128 stands for zero in the data rows.
Here is a table of points, one per row:
[125 116 152  76 116 113 191 115 178 127  85 154 128 109 127 112 106 113
  84 167 161 113  96 181 121 116 148 158 113 144 110  67]
[132 107 182 164 128 102  90 155 141  83 113 134 137 113 119 119  94 115
 147 113 152  73 125 133 136 141 112 126 109 121 108 130]
[101 118 137  29 110 104 221  99 127 108 120 113 117  92 118 126 180 152
  51 208  91 166 133 185  95 128 158 133 120 190 106 105]
[ 80  90 102 141 128 174 151 101  68 133 113 104 117 127 174 149 185 142
 120 132  98 147 153  95 141 142 124 121 173 155 156 133]
[113 118 146 167 130 136 113 145 132 113 110 130 150 146 163 145 144 140
 139 120 154 107 145 114 146 146 126 136 158 134 135 139]
[121 109 123 144 131 150 125 117 104 134 118 133 115 121 133 127 116 113
 138 117 121 117 128 116 137 130 120 129 131 123 139 123]
[128 108 147 159 137 150 135 123 114 136 120 147 105 111 122 122  93  97
 149 119 132 113 121 132 140 135 120 134 118 125 142 121]
[123 130 125 133 122 130 139 125  85 109 161 121  99 113  95 129 139 126
 139 137  71 148 168 124 120 142 129 106 115 148 135 161]
[148 165  73 117 138 129  98 121 116 161 172 102 138 153 128 140 152 152
 134 117 113 173 125  95 118 108 129 108 136 104 135 158]
[108  74 150 157 143 166 142  92  36 130 141 125  68  67 106 123 109  91
 153 133  64 133 146 124 129 147 105 115 111 156 145 144]
[144 132 140  73 169  89 115 102 100 159 181  85 141  88 119 135 146 155
 108 157 107 159  81 146  95 107 119 113 114 136 104 151]
[133 132 163 112 129  80 105 151 158  92 122 115 161 130 131 126 138 149
 114 138 151 104 124 146 117 132 128 125 127 136  98 134]
[129 127 134 142 128 125 115 137 135 120 123 127 136 133 137 134 133 132
 136 119 140 117 134 125 130 131 123 125 135 122 129 130]
[104 104 137 158 118 128 103 138 121 104 100 115 136 133 154 129 135 128
 132 107 141  99 136 104 136 139 115 123 142 126 125 127]
[142 137 124  80 170  79  73 101  88 148 188  66 148  94 116 136 143 161
 111 135 100 150  78 121  87 104 106  98 113 117  96 164]
[125 118 129  45 151  98 158  86 107 152 147  93 123  77 118 124 145 142
  78 171  98 158  83 162  91 105 129 121 108 148 103 113]
[116 124 110 146 128 155 135 123 116 137 121 131 129 143 157 143 152 135
 137 121 132 133 141 112 145 137 132 136 157 133 147 129]
[130 127 152  72 147  77 116 119 127 116 146  92 154 101 132 135 153 164
  93 157 128 132 102 149  96 119 125 123 122 144  94 135]
[139 154 123 144 110 146 159 145  98  98 180 146  92 136  70 134 144 123
 148 147  54 166 207 137 124 157 143 105 109 158 150 184]
[140 110 174 146 125 117 116 140 161 116  93 158 121 114 114 106  64  91
 147 116 167  76 104 149 138 129 119 145 104 115 112  99]
[104 129  86 136 120 154 139 124 121 137 112 116 143 161 174 149 181 153
 120 124 129 146 148 101 144 129 135 132 174 136 151 124]
[151 163  86 121 135 130 107 125 120 158 166 118 129 146 112 131 129 136
 136 115 110 160 123 109 115 109 124 116 123 103 134 151]
[127 168  80 120 114 117 102 151 174 130 111 112 178 187 175 148 180 175
 113 110 166 136 130  99 135 117 144 133 172 110 128 131]
[150 172 105 125 100 129 150 146 122 105 175 145 105 147  72 126 137 125
 139 138  79 161 183 136 114 138 146 108 101 137 133 171]
[141 119 152 159 137 165 163 126 108 140 144 167  92 110 104 124  99  98
 158 140 107 138 153 149 145 150 132 135 110 147 151 134]
[109  88 119 151 140 171 140  98  79 152 112 133  92 102 133 123 108  98
 144 114 109 127 119 110 138 129 110 130 126 126 145 106]
[130 111 175 182 148 138 113 150 133 119 121 142 143 130 150 137 119 123
 161 122 156 103 139 132 151 156 124 138 139 133 137 142]
[ 91 105  85 141 114 169 136 109 116 145  80 124 130 146 176 137 150 124
 121 106 146 125 125  90 146 121 122 139 169 118 151  93]
[138 149 133 107 130  92 100 145 167 124 123 114 168 145 145 132 138 158
 111 125 165 117 104 131 124 114 129 132 140 114 108 124]
[145 135 160 155 130 145 159 144 133 128 149 158 116 127 111 128 120 119
 149 148 119 135 159 157 141 152 143 138 119 152 142 147]
[135 125 140 113 119 119 143 129 165 130  99 150 121 122 117 112  88 110
 120 132 159 110 100 151 128 116 134 145 106 118 119  89]
[137 110 171 144 120 136 159 137 148 114 108 168 104 110  96 104  70  87
 140 137 143  97 126 162 138 136 133 147  97 137 126 104]
[109  99 144 170 144 162 130 125 100 137 109 133 127 123 166 141 140 124
 149 119 140 120 139 115 155 149 122 140 157 139 148 127]
[119 135  83 122 114 130 110 126 146 139 104 119 137 154 146 127 133 132
 118 104 142 125 113  97 131 110 123 126 141 102 130 107]
[123 113 176  92 114  97 165 134 163  92 100 139 128 105 116 114 113 123
  91 165 147 101 117 183 117 135 143 143 108 159 101 100]
[126 120 171 164 126 109  93 161 147  88 115 130 157 140 142 132 121 133
 144 113 155  89 137 125 138 150 118 129 136 126 115 140]
[103  81 148 163 146 162 133 103  63 136 125 125  95  90 135 134 122 106
 150 130  98 124 136 116 139 150 110 127 128 148 145 134]
[133 133 125 100  99 132 187 125 162 119 103 164 102 128 100 105 102 101
 105 151 130 126 132 162 124 123 149 143 105 140 126  86]
[131 131 136 136 114 140 154 134 101 106 155 145  92 117  85 123 127 113
 141 144  77 144 176 138 124 144 134 115 107 150 136 156]
[144 166  87  93  82 149 204 131 181 138 113 179  92 161  88 105  98  98
 106 140 126 150 143 153 127 114 165 147 104 125 144  84]
[147 155 108 101 147 106 105 123 146 158 148 108 155 135 138 133 136 152
 121 128 147 145  95 125 114 106 126 130 130 109 117 129]
[102  89 136 164 136 155 120 115  94 127 100 123 118 116 154 136 131 114
 141 114 128 110 131 103 143 136 110 131 149 129 142 121]
[128 117 170 163 125 109  89 158 153  87 114 131 156 136 139 131 122 131
 143 112 159  88 138 122 141 146 119 129 133 124 114 143]
[154 193  64 109  60 144 189 155 183 109 133 185  91 186  59 105 109 105
 123 132 104 160 185 142 126 119 165 125 102 116 146 117]
[133 130 156 135 124 103 114 148 148 105 122 130 141 128 126 126 121 132
 129 130 145 108 127 141 128 134 127 127 122 130 114 131]
[101 124  85 135 116 156 141 125 114 137 109 111 140 157 171 145 179 154
 118 121 126 145 146  93 142 129 135 130 172 133 148 123]
[103 124 121 155 116 139 120 147 137 108 101 119 160 164 178 147 179 154
 128 121 152 118 154 100 148 145 134 134 175 138 142 131]
[133 122 156 150 132 130 121 138 136 124 120 144 124 124 124 126 109 117
 144 127 139 112 131 138 137 135 128 135 120 128 127 128]
[130 152 125 123 101 115 142 144  96  78 174 128 102 132  70 127 154 134
 130 146  51 157 198 136 109 147 137  93 105 154 128 187]
[117 133 115 142 121 128 114 141 138 117 120 118 148 150 153 138 157 147
 126 120 139 126 139 107 137 131 129 127 153 128 129 134]
[167 142 130  89 203  99  67  93  93 205 205  74 155  83 127 140 124 156
 136 135 124 165  50 131  98  94 109 110 112 103 106 160]
[141 148 123 126 132 115 114 145 168 134 121 131 158 156 143 134 132 144
 128 119 165 124 115 127 135 119 134 142 136 112 124 122]
[144 141 139 122 131 123 125 139 166 136 118 142 141 138 129 124 109 126
 132 126 166 115 108 147 134 122 132 142 123 121 120 112]
[ 97 112  88 145 124 169 137 116 124 152  83 132 132 151 181 141 155 132
 122 110 147 129 123  93 151 122 129 142 174 126 156  98]
[134 150 113 100  85 137 192 134 156 106 125 167  95 141  81 111 118 111
 108 152 102 147 164 155 121 129 156 131 103 143 132 113]
[187 178  68 122 147 154 117 117 162 225 158 160 116 150  99 107  54  97
 163  96 160 158  72 120 128  77 132 141 102  62 148 106]
[124  98 138 168 146 170 129 115 116 160 103 149 110 118 146 127  91  97
 156 109 150 108 111 119 153 133 117 150 132 118 151 105]
[117 119 135  63 102 112 194 112 157 114  97 142 113 109 111 108 124 117
  76 168 124 130 117 174 109 119 147 142 114 153 113  78]
[ 91 112  82 134 129 182 162 102  89 158 104 114 121 141 178 146 177 137
 122 126 117 154 142  91 144 129 129 136 174 141 163 113]
[104  91 138 167 140 157 126 122  97 134 104 126 129 121 162 139 133 124
 144 118 133 115 135 106 149 147 116 136 152 134 145 124]
[148 131 172 164 143 127 115 155 172 125 111 159 148 140 137 123  94 121
 154 121 181  96 119 146 150 141 131 153 128 123 129 122]
[133 143 145 133 126 104 103 152 153 107 127 121 158 144 137 134 145 151
 130 128 149 117 134 128 130 134 131 128 138 132 117 139]
[117 151  67 117 111 135 120 130 152 141 102 116 156 179 167 142 168 155
 110 108 154 142 126  92 134 113 140 134 168 110 139 115]
[131 113 158 144 124 128 133 133 138 112 115 149 109 111 104 112  83  95
 136 127 137 102 120 147 131 138 122 136 104 127 122 115]
[ 98 101 146  23 116 102 211  86 140 115  92 114 121  83 126 118 155 139
  44 196 113 143  97 182  99 117 150 146 119 180 100  74]
[123 116 156 150 124 111 103 144 116  95 130 115 137 123 131 133 144 138
 134 123 121 114 150 122 132 146 119 117 136 141 120 151]
[122 132 165 141 127  92  94 160 135  80 135 109 160 138 136 141 158 158
 132 132 136 107 156 130 127 150 127 118 137 142 107 167]
[ 96  90 129 155 140 171 143 103  66 134 124 116 109 108 154 144 158 129
 141 132 100 138 147 109 143 147 118 127 153 149 151 137]
[172 179  77 127 151 142 108 124 137 199 174 131 130 156 118 132 107 131
 155 110 135 167 101 113 126  99 130 126 123  85 148 141]
[112 106 117 159 134 170 133 116 121 155  94 139 121 131 163 132 124 113
 141 110 147 119 119 106 152 131 126 146 153 121 151 104]
[120 148  97 138 118 135 124 148 148 126 120 114 170 180 177 155 193 171
 121 124 147 143 157 105 143 134 145 133 179 139 146 143]
[170 172  79 121 137 144 125 122 151 189 155 149 117 146 103 116  87 111
 146 110 135 155 103 121 126 101 134 132 111  87 141 119]
[115 112 152 148 122 110  99 139 111  84 123 114 133 119 128 130 138 135
 131 123 119 105 145 121 125 143 116 113 127 135 116 147]
[130 126 139 140 131 136 140 132 114 121 146 136 118 121 113 133 128 125
 144 136 112 135 150 137 131 142 126 125 122 140 136 148]
[130 131 143  73 146  78 111 114 100 112 178  76 143  91 114 136 166 165
  99 164  90 152 115 143  91 122 122 101 116 147  95 166]
[123 134 166 130 116  62  80 164 145  59 130  93 173 138 134 139 164 170
 114 128 135  98 146 126 114 145 121 107 132 136  89 165]
[114  99 162 166 130 127  97 137 120 106 105 131 130 115 136 123 111 111
 150 109 141  88 128 120 139 142 108 131 130 123 126 127]
[141 151 130 110 141 100 109 139 142 128 152 111 162 140 140 144 157 166
 119 139 136 141 125 132 118 126 134 120 138 132 115 153]
[128 118 140 155 141 163 148 122  96 143 151 144  97 114 115 134 120 110
 155 137  99 142 148 132 139 144 127 131 120 144 152 140]
[116 127 144 155 118 105  90 162 153  88 105 121 163 154 155 136 150 150
 131 113 159  98 148 113 139 143 126 127 149 124 120 141]
[188 135 135  94 243 109  55  74  81 254 217  76 143  62 130 134  88 138
 153 127 138 167   2 129  93  77  97 123 106  84 107 150]
[142 137 128  78 164  82  91 108 127 154 154  80 164 104 142 137 145 159
 107 137 138 140  66 130  99  98 118 117 126 116  98 134]
[128 122 151 115 113 110 139 134 126  94 128 134 116 109  99 116 118 120
 117 141 107 119 141 146 115 135 131 123 108 145 113 133]
[126  98 132 160 147 182 163  99  70 161 144 153  81  94 119 128 107  95
 163 133  87 149 146 128 144 145 124 132 118 143 162 132]
[116  77 170 172 151 167 137 106  64 134 132 137  88  78 118 125  97  91
 165 130  98 112 134 131 138 152 104 129 111 148 143 138]
[132 152  63 114 126 150 125 115 133 176 126 124 130 158 143 128 133 132
 127 108 136 154 109  99 131 102 132 128 147  95 141 113]
[127 130 155  78 143  77 116 127 158 118 119 100 168 113 144 130 137 152
  88 153 163 116  84 154 108 114 127 132 130 136  90 112]
These points spread out most along one direction. Take the direction at right angles to it along which they spread out most. Go by this last direction. Where along it does each point below lie, from 0 to 99? 50 is the average, and the first point above lies past it. One standard deviation of the points above along it is 16.
[131  96 187 179 143 130 102 142 121 112 117 143 121 105 123 122  85 102
 162 117 146  83 126 141 144 148 111 136 116 131 125 131] 51
[138 137 144 102 134  95 115 133 167 125 118 124 155 128 137 124 126 135
 106 136 165 114  99 146 121 117 134 133 126 122 101 110] 46
[132 130 191 130 126  76 100 166 150  66 142 112 167 128 130 140 157 161
 122 145 144 100 148 151 122 155 130 121 129 151  97 165] 46
[181 220  70 153  83 127 115 176 152 106 203 165 103 194  32 118 110 113
 171 102  74 164 205 114 119 132 148  89  88  95 144 192] 62
[119  85 167 181 151 159 120 122  99 132 117 137 115 103 145 132 103 108
 167 116 135 105 130 123 147 151 108 137 137 134 141 133] 47
[131 155 102 122 119 111 102 148 167 130 118 115 166 167 155 136 148 155
 119 115 166 125 122 110 133 114 136 132 152 108 122 126] 27
[120 139  81 120 124 139 122 117 116 143 134 110 131 148 142 135 155 141
 122 114 115 149 129 101 125 116 129 118 146 115 139 132] 39
[133 152  73 102 126 117  96 119 138 154 130 106 142 147 137 128 135 142
 116 101 137 144 102  98 117  94 126 116 138  90 127 119] 34
[ 87 105  77 137 130 180 157  96  90 154 102 115 117 142 177 145 176 134
 123 122 109 152 140  90 142 126 131 131 172 136 163 109] 38
[169 209 103 154  93 128 138 178 130  95 216 155 110 182  49 135 150 140
 164 131  59 181 233 131 124 151 160  94 107 141 150 218] 66
[132 118 143 102 108 124 176 121 175 126  82 163 107 120 113 102  73  93
 102 140 159 105 102 168 127 117 141 155 103 126 118  69] 72
[133 118 174 119 116 114 159 141 162 105 104 157 117 114 107 110  92 108
 118 150 148 103 129 171 129 141 138 140 103 146 114 103] 71
[187 186  64 115 131 166 160 123 195 224 136 186 105 165  96 102  53  88
 146 106 166 159  82 140 134  81 146 160 101  74 158  80] 57
